The rows below fall into families. The same turns and mirrors carry the whole set onto itself and the rows of a family onto each other. For each named row, which other rows are in its family? Write them in the order they are listed.
These 16 rows form 4 families of 4 rows each.
J_850: 4; -9; -10; -1; 8; -8; 5; -2; -4; -11; 10; 0; 1; -8; 2; 22; -14; 15; 10; 0; 5; 10; -4; 11
J_578: 13; 22; 3; 10; 6; 5; 5; 1; -6; -2; -1; 5; 8; -4; -14; 15; -5; 4; -1; 11; 8; -3; 9; 4
J_791: 8; -13; -3; -5; 13; -5; 10; -6; -4; -3; 7; -1; -3; -10; 2; 22; -8; 11; 12; 1; 11; 1; -1; 6
J_675: 4; -2; -2; 9; -2; 5; 5; 12; 20; 4; -10; -4; 8; -11; -6; 0; -6; 14; 13; -9; 7; -8; -4; 10
J_143: 1; -10; 1; -2; 8; -2; 1; -6; -4; -6; 10; -10; -1; -13; -5; 27; -13; 6; 11; 5; 4; 7; -4; 15
J_605: 6; 19; -2; 13; 1; 3; 6; -5; -3; -6; -2; 14; 10; -10; -14; 17; 3; 5; 5; 12; 6; 6; 7; 2
J_797: -5; 1; 16; 13; 7; -10; -3; -13; 21; 2; 3; 7; 10; 2; -6; 3; -5; 14; 11; 15; 12; 6; 3; 10
J_517: 13; -1; 7; -2; -8; 6; 8; 6; 16; 2; -10; -5; 2; -6; -12; -2; -12; 9; 9; -6; 7; -9; -1; 6
J_744: 8; 19; -7; 14; 10; -1; 13; 7; -1; -4; -6; 2; 14; -4; -12; 12; 0; 1; 8; 13; 11; 3; 7; 8
J_385: 2; -8; 2; 7; -6; 8; 8; 8; 17; 5; -9; -1; -6; -15; -9; 3; -10; 14; 16; -3; 6; -7; 1; 5
J_177: 3; -10; 0; 6; -6; 5; 1; 5; 13; 0; -8; -10; 3; -17; -2; 6; -13; 15; 5; -6; 2; -10; -7; 7
J_249: 9; -7; -5; -6; 7; -6; 9; 0; 4; -14; 7; -4; -1; -10; -2; 22; -16; 11; 16; -6; 7; -4; -1; 16
J_219: -6; 9; 12; 7; 12; -8; -3; -5; 13; 4; 5; 8; 16; 3; -15; -2; -14; 10; 12; 13; 9; 10; 6; 4
J_82: 4; 21; 3; 17; 8; 3; 1; 3; -3; 3; 3; 7; 5; 1; -9; 13; 1; 5; 1; 17; 1; 7; 2; 8
J_361: -10; -2; 13; 13; 11; -9; -4; -7; 18; -4; 5; 2; 7; 4; -7; 2; -8; 17; 5; 8; -1; 15; 0; 3
J_61: -11; 1; 17; 10; 7; -8; -7; -12; 15; 3; 6; 2; 8; 3; -13; 5; -16; 10; 14; 15; 2; 3; 1; 7

The rest of the family of J_850: J_578, J_675, J_61
The rest of the family of J_177: J_249, J_219, J_82
The rest of the family of J_143: J_517, J_744, J_361

